In the data rows, the value 128 means zero.
Here are some numbered points:
tensor([ 73,  81, 158,  96, 159,  80, 156,  79, 124, 161, 201,  37, 108, 102,
        199, 160, 137, 104, 154, 124,  95, 106, 192, 105,  81, 139, 131, 179,
         88, 145, 195, 190]) 0
tensor([141, 202,  22, 197,  24, 154,  69, 190, 144, 127,  33, 216, 174, 248,
          0, 191, 103, 123, 115, 151, 197, 157,  19, 164, 220, 199, 255, 118,
        197, 141,  69,  28]) 1
tensor([ 68,  76, 166,  96, 161,  80, 164,  77, 125, 170, 203,  32, 101, 103,
        203, 160, 134, 108, 158, 121,  87, 115, 199, 106,  80, 127, 120, 177,
         84, 139, 200, 194]) 2
tensor([123, 162,  73, 172,  68, 117, 101, 160, 129, 137,  81, 177, 168, 195,
         24, 188, 101, 123, 123, 139, 171, 143,  62, 143, 189, 190, 222, 127,
        160, 132, 114,  70]) 3
tensor([167, 122, 150, 115, 151, 152, 117, 134, 125, 116, 147, 143, 125,  76,
        162,  97, 154, 154, 115,  98, 117, 122, 119, 125, 123,  95,  93,  98,
        113, 121, 116, 111]) 4
tensor([115, 128, 118, 132, 120, 137, 125, 133, 128, 137, 131, 111, 121, 141,
        117, 137, 134, 122, 133, 127, 127, 128, 127, 130, 128, 125, 139, 132,
        133, 131, 128, 121]) 5
tensor([ 92, 155,  76, 147,  80, 120, 109, 126, 151, 151, 113, 133, 144, 182,
         77, 190, 121, 100, 140, 139, 157, 124,  93, 140, 161, 183, 210, 159,
        138, 143, 127, 117]) 6
tensor([152, 122, 176, 116, 161, 177, 112, 195, 110,  77, 166, 171, 133,  72,
        153,  81, 149, 193,  77, 117, 153, 142, 111, 124, 143, 101,  79, 107,
        103, 126, 145, 116]) 7
tensor([ 62,  77, 175,  88, 172,  82, 169,  57, 128, 155, 201,  26, 104,  88,
        227, 141, 134,  86, 158, 135,  82,  99, 210, 107,  73, 134,  98, 176,
         79, 143, 189, 230]) 8
tensor([ 90,  90, 211, 104, 207,  50, 226,  58, 120, 120, 135,  79, 106,  84,
        235,  61,  73,  74, 148, 184,  71, 105, 255,  92,  52, 106,  16, 161,
        103, 110, 160, 255]) 9
tensor([135, 160,  85, 160,  82, 130,  99, 156, 125, 131,  92, 179, 158, 168,
         53, 172, 112, 139, 119, 125, 163, 146,  69, 148, 178, 168, 197, 116,
        151, 125, 110,  71]) 10
tensor([186, 173,  78, 165,  73, 185,  67, 196, 122, 104,  78, 217, 162, 167,
         23, 138, 141, 177, 100, 108, 170, 164,  23, 152, 193, 138, 184,  69,
        180, 125,  79,  13]) 11
tensor([ 83,  74, 196,  94, 198,  56, 205,  57, 121, 133, 167,  55, 102,  76,
        240,  96,  98,  88, 150, 156,  75, 104, 242,  96,  60, 109,  41, 170,
         87, 116, 178, 254]) 12
tensor([ 67,  78, 194,  92, 196,  39, 216,  51, 127, 151, 174,  30, 101,  80,
        242, 108,  89,  71, 159, 166,  70,  96, 255,  95,  53, 116,  53, 189,
         84, 123, 188, 255]) 13
tensor([209, 103, 190,  97, 190, 172, 129, 137, 110,  89, 153, 162, 117,  31,
        202,  32, 172, 182, 103,  84,  98, 130, 118, 121, 106,  52,  16,  55,
        107, 101, 107, 116]) 14
tensor([100, 166,  58, 159,  62, 129,  92, 148, 142, 150,  92, 151, 149, 198,
         42, 191, 110, 104, 130, 142, 165, 127,  79, 147, 182, 184, 225, 147,
        155, 145, 113,  98]) 15
tensor([ 58,  85, 164,  93, 163,  84, 167,  63, 135, 164, 194,  38, 107, 108,
        210, 152, 130,  85, 157, 141,  95,  96, 208, 108,  82, 136, 115, 185,
         80, 139, 184, 221]) 16
tensor([182, 138, 102, 140, 112, 182,  91, 186, 125, 111, 118, 163, 122, 150,
         80, 129, 148, 181, 111,  91, 144, 152,  83, 134, 133,  99, 137,  94,
        154, 128,  97,  35]) 17
tensor([157, 148, 105, 145,  98, 143,  89, 161, 124, 122, 118, 188, 159, 132,
         72, 153, 133, 167, 106, 107, 154, 144,  55, 130, 173, 152, 172,  91,
        138, 123, 110,  55]) 18
tensor([208,  98, 205,  94, 205, 169, 139, 132, 107,  81, 151, 158, 109,  16,
        221,   5, 170, 179, 105,  95,  88, 133, 145, 118,  93,  35,   0,  56,
        109, 101, 106, 135]) 19
tensor([ 87, 142,  95, 139,  98, 107, 126, 113, 146, 149, 121, 118, 137, 167,
        103, 177, 116,  95, 143, 143, 144, 120, 119, 133, 145, 173, 185, 164,
        129, 139, 137, 142]) 20
tensor([ 83, 137,  95, 138,  96, 113, 118, 116, 137, 157, 125, 112, 138, 170,
        103, 178, 123,  98, 143, 140, 148, 119, 115, 136, 145, 172, 188, 158,
        125, 146, 138, 139]) 21
tensor([ 83,  64, 197,  80, 192,  92, 175,  62, 120, 148, 206,  40, 100,  66,
        236, 109, 137, 111, 149, 124,  72, 105, 215,  97,  63, 109,  71, 160,
         73, 127, 188, 225]) 22
tensor([129, 154,  86, 154,  85, 134, 112, 159, 135, 129,  92, 135, 127, 177,
         66, 155, 116, 131, 134, 134, 150, 140, 112, 143, 142, 135, 179, 141,
        159, 129, 115,  85]) 23
tensor([125,  91, 213, 102, 208,  76, 218,  76, 116,  99, 128,  95, 110,  67,
        228,  34,  88,  95, 133, 168,  72, 110, 235, 100,  66,  85,   0, 141,
        108,  96, 145, 251]) 24
tensor([152, 143, 111, 124, 119, 148, 101, 140, 133, 128, 128, 150, 135, 119,
        120, 129, 147, 143, 123, 108, 140, 126,  96, 137, 140, 126, 137, 109,
        131, 127, 115,  94]) 25
tensor([ 65, 106, 135, 103, 137,  92, 143,  81, 142, 166, 166,  57, 113, 127,
        176, 159, 127,  83, 155, 141, 113, 107, 178, 122, 101, 145, 142, 191,
         96, 151, 168, 194]) 26
New points follow, each followed by the numbers of its five nearest points above, smallest number first.
tensor([154, 223,   7, 210,   8, 170,  47, 217, 146, 117,  12, 255, 188, 255,
          0, 200,  99, 140, 103, 146, 215, 160,   0, 172, 247, 208, 255, 100,
        220, 133,  47,   0]) 1 3 10 11 15
tensor([184, 173,  77, 163,  74, 178,  70, 198, 127, 109,  83, 217, 165, 172,
         24, 148, 139, 176, 100, 110, 174, 157,  20, 158, 194, 151, 193,  68,
        169, 123,  79,  15]) 3 10 11 17 18
tensor([123, 150,  77, 157,  90, 130, 115, 149, 136, 136,  95, 138, 125, 176,
         68, 161, 112, 119, 133, 141, 153, 136, 107, 138, 145, 143, 177, 146,
        155, 136, 113,  93]) 6 10 15 20 23
tensor([162, 119, 179, 112, 167, 176, 116, 185, 109,  78, 164, 169, 130,  64,
        163,  69, 152, 192,  81, 113, 142, 139, 115, 123, 135,  91,  65,  98,
        104, 122, 139, 118]) 4 7 14 19 25
tensor([ 99,  75, 199,  85, 191,  90, 176,  74, 118, 142, 197,  53, 102,  68,
        233, 106, 147, 112, 145, 122,  77, 110, 209, 104,  68, 104,  63, 150,
         88, 126, 183, 210]) 2 8 12 16 22
tensor([148, 202,  27, 195,  26, 159,  64, 192, 141, 125,  36, 224, 180, 241,
          0, 188, 108, 131, 111, 144, 198, 158,  10, 165, 224, 199, 253, 107,
        194, 139,  67,  20]) 1 3 10 11 15
tensor([168, 114, 152, 110, 158, 147, 124, 124, 125, 112, 147, 144, 128,  74,
        171,  83, 153, 156, 115, 103, 117, 122, 126, 126, 118,  93,  80,  93,
        114, 117, 119, 124]) 4 5 7 14 25
tensor([159, 118, 183, 113, 170, 172, 121, 182, 111,  77, 161, 167, 129,  66,
        165,  68, 148, 188,  81, 118, 141, 139, 122, 121, 132,  91,  62, 101,
        105, 121, 140, 126]) 4 7 14 19 25
tensor([ 67, 108, 125, 109, 129,  94, 147,  80, 140, 166, 156,  62, 118, 134,
        167, 169, 129,  83, 157, 137, 116, 103, 170, 122, 110, 155, 152, 180,
         98, 146, 162, 181]) 0 2 16 20 26
tensor([ 97, 114, 134, 120, 135, 122, 141, 112, 128, 146, 149,  86, 114, 127,
        148, 136, 133, 110, 140, 129, 114, 119, 152, 123, 114, 124, 126, 145,
        119, 132, 145, 153]) 0 5 20 21 26
tensor([138, 124, 164, 122, 151, 163, 116, 183, 113,  89, 159, 159, 134,  92,
        142,  99, 140, 176,  88, 124, 150, 140, 116, 125, 142, 114,  98, 119,
        110, 129, 146, 122]) 4 5 7 17 25
tensor([224, 198,  51, 193,  43, 229,  38, 246, 119,  81,  40, 255, 174, 198,
          0, 138, 151, 200,  85, 101, 197, 180,   0, 164, 223, 142, 208,  41,
        207, 119,  38,   0]) 1 10 11 17 18
tensor([127, 109, 135, 122, 134, 128, 132, 129, 120, 136, 154,  91, 104, 128,
        134, 145, 139, 139, 141, 115, 117, 135, 153, 120, 103, 106, 130, 142,
        126, 133, 151, 110]) 4 5 20 21 25
tensor([150,  96, 215, 103, 212, 100, 199,  92, 108,  89, 129, 118, 111,  63,
        229,  19, 102, 111, 125, 158,  76, 117, 219,  99,  67,  76,   0, 114,
        116,  89, 130, 232]) 9 12 19 22 24
tensor([ 66, 108, 131, 106, 134,  94, 140,  85, 142, 165, 163,  62, 115, 129,
        169, 162, 127,  85, 154, 139, 115, 107, 172, 123, 105, 149, 147, 188,
         98, 150, 165, 188]) 0 2 8 16 26
tensor([113, 114, 139, 117, 140, 130, 137, 116, 126, 138, 149,  98, 115, 115,
        152, 125, 138, 121, 134, 122, 115, 120, 146, 123, 114, 116, 114, 133,
        117, 130, 140, 144]) 4 5 20 25 26
tensor([191, 188,  47, 178,  52, 188,  60, 209, 131, 110,  57, 215, 145, 198,
          0, 151, 132, 174, 109, 113, 183, 166,  21, 159, 185, 128, 203,  91,
        195, 130,  67,   0]) 1 3 10 11 18
tensor([160, 111, 141, 116, 137, 167, 117, 152, 118, 123, 156, 106, 102, 103,
        139, 120, 166, 177, 129,  91, 117, 144, 127, 121, 106,  77, 105, 110,
        121, 126, 139,  81]) 4 5 7 17 25
tensor([117,  83, 194,  89, 189, 103, 167,  86, 118, 131, 183,  73, 105,  72,
        220,  98, 144, 129, 138, 119,  82, 119, 195, 107,  76,  94,  60, 134,
         93, 128, 169, 190]) 0 2 8 12 22
tensor([143, 211,  13, 204,  13, 158,  61, 196, 146, 126,  23, 229, 183, 255,
          0, 197, 102, 123, 112, 152, 205, 160,   4, 169, 233, 210, 255, 113,
        204, 142,  61,  17]) 1 3 10 11 15
tensor([141, 200,  37, 193,  37, 148,  75, 190, 142, 120,  34, 225, 176, 230,
          0, 183,  94, 128, 112, 151, 193, 150,  28, 160, 217, 195, 242, 114,
        200, 130,  68,  35]) 1 3 10 11 15
tensor([179, 132, 140, 121, 143, 163, 107, 145, 126, 112, 137, 160, 128,  78,
        148,  94, 156, 162, 109,  94, 125, 124, 102, 129, 134,  94,  99,  88,
        119, 118, 103,  92]) 4 5 7 17 25
tensor([148, 138, 114, 124, 121, 144, 106, 138, 131, 130, 131, 141, 131, 121,
        122, 132, 145, 142, 126, 109, 137, 128, 105, 135, 135, 123, 136, 115,
        130, 128, 121,  96]) 4 5 17 23 25
tensor([ 74, 118, 123, 116, 121,  97, 138,  89, 141, 158, 153,  74, 119, 144,
        154, 169, 120,  85, 149, 137, 123, 110, 160, 128, 116, 155, 159, 175,
        109, 147, 156, 176]) 0 5 20 21 26
tensor([120, 120, 128, 125, 129, 134, 128, 127, 124, 131, 144, 106, 110, 132,
        132, 132, 141, 128, 136, 120, 120, 138, 138, 124, 113, 116, 131, 140,
        128, 138, 140, 123]) 4 5 20 21 25
tensor([141, 141, 108, 128, 119, 146, 103, 139, 139, 129, 123, 149, 131, 123,
        118, 137, 141, 137, 122, 111, 146, 125,  99, 136, 146, 123, 143, 116,
        129, 129, 113,  95]) 4 5 18 23 25
tensor([156, 147, 104, 146,  96, 139,  96, 154, 130, 126, 109, 187, 160, 138,
         70, 157, 126, 158, 110, 111, 160, 143,  54, 137, 170, 159, 181,  95,
        144, 126, 112,  67]) 10 17 18 23 25
tensor([143, 103, 153, 110, 150, 142, 131, 132, 114, 132, 171,  90,  99, 103,
        158, 116, 162, 164, 135, 101, 104, 139, 147, 119,  99,  82, 106, 121,
        116, 132, 152, 111]) 0 4 5 7 25
tensor([136, 205,  11, 187,  25, 149,  61, 186, 154, 138,  39, 204, 162, 239,
          0, 203,  99, 123, 124, 141, 205, 148,  35, 166, 209, 187, 255, 132,
        190, 141,  70,  27]) 1 3 10 11 15
tensor([186, 121, 144, 114, 151, 165, 108, 139, 125, 106, 141, 165, 133,  71,
        159,  79, 164, 169, 107,  92, 126, 126, 103, 131, 130,  89,  84,  76,
        120, 115, 106,  99]) 4 7 14 17 25
tensor([165, 151,  98, 147,  94, 159,  84, 165, 121, 122, 106, 187, 161, 146,
         63, 149, 134, 163, 112, 106, 158, 147,  50, 144, 176, 148, 174,  84,
        143, 127,  99,  45]) 10 11 17 18 25
tensor([137,  92, 215, 106, 211,  87, 203,  82, 114,  96, 127, 110, 109,  62,
        234,  23,  92, 110, 133, 168,  71, 116, 229,  97,  66,  76,   0, 119,
        115,  94, 135, 239]) 9 12 13 22 24
tensor([ 67, 104, 134, 105, 136,  91, 150,  77, 138, 165, 163,  57, 115, 127,
        177, 164, 131,  84, 157, 136, 111, 103, 177, 119, 104, 151, 143, 179,
         95, 145, 167, 188]) 0 2 8 16 26
tensor([ 70, 108, 129, 107, 132, 100, 141,  84, 133, 165, 168,  69, 123, 130,
        162, 175, 133,  95, 152, 125, 121, 109, 154, 121, 117, 156, 154, 170,
        102, 145, 170, 169]) 0 2 16 21 26
tensor([203, 179,  74, 169,  68, 197,  57, 210, 121,  98,  72, 236, 168, 167,
         11, 136, 146, 191,  92, 101, 177, 169,   3, 156, 204, 136, 188,  53,
        184, 121,  68,   0]) 1 10 11 17 18
tensor([137, 149,  80, 157,  91, 139, 111, 159, 133, 130,  97, 143, 124, 173,
         65, 153, 119, 132, 130, 133, 153, 142, 101, 139, 142, 131, 171, 136,
        158, 134, 110,  78]) 6 10 18 23 25
tensor([ 69, 113, 123, 118, 125, 102, 128,  92, 132, 162, 160,  77, 126, 133,
        143, 177, 132,  98, 145, 128, 123, 113, 150, 124, 122, 160, 164, 170,
        107, 147, 164, 165]) 0 5 20 21 26
tensor([114, 105, 145, 109, 148, 129, 141, 118, 120, 135, 161,  85, 107, 112,
        153, 128, 148, 129, 141, 119, 108, 121, 156, 119, 100, 107, 113, 139,
        112, 139, 154, 146]) 0 2 4 5 26
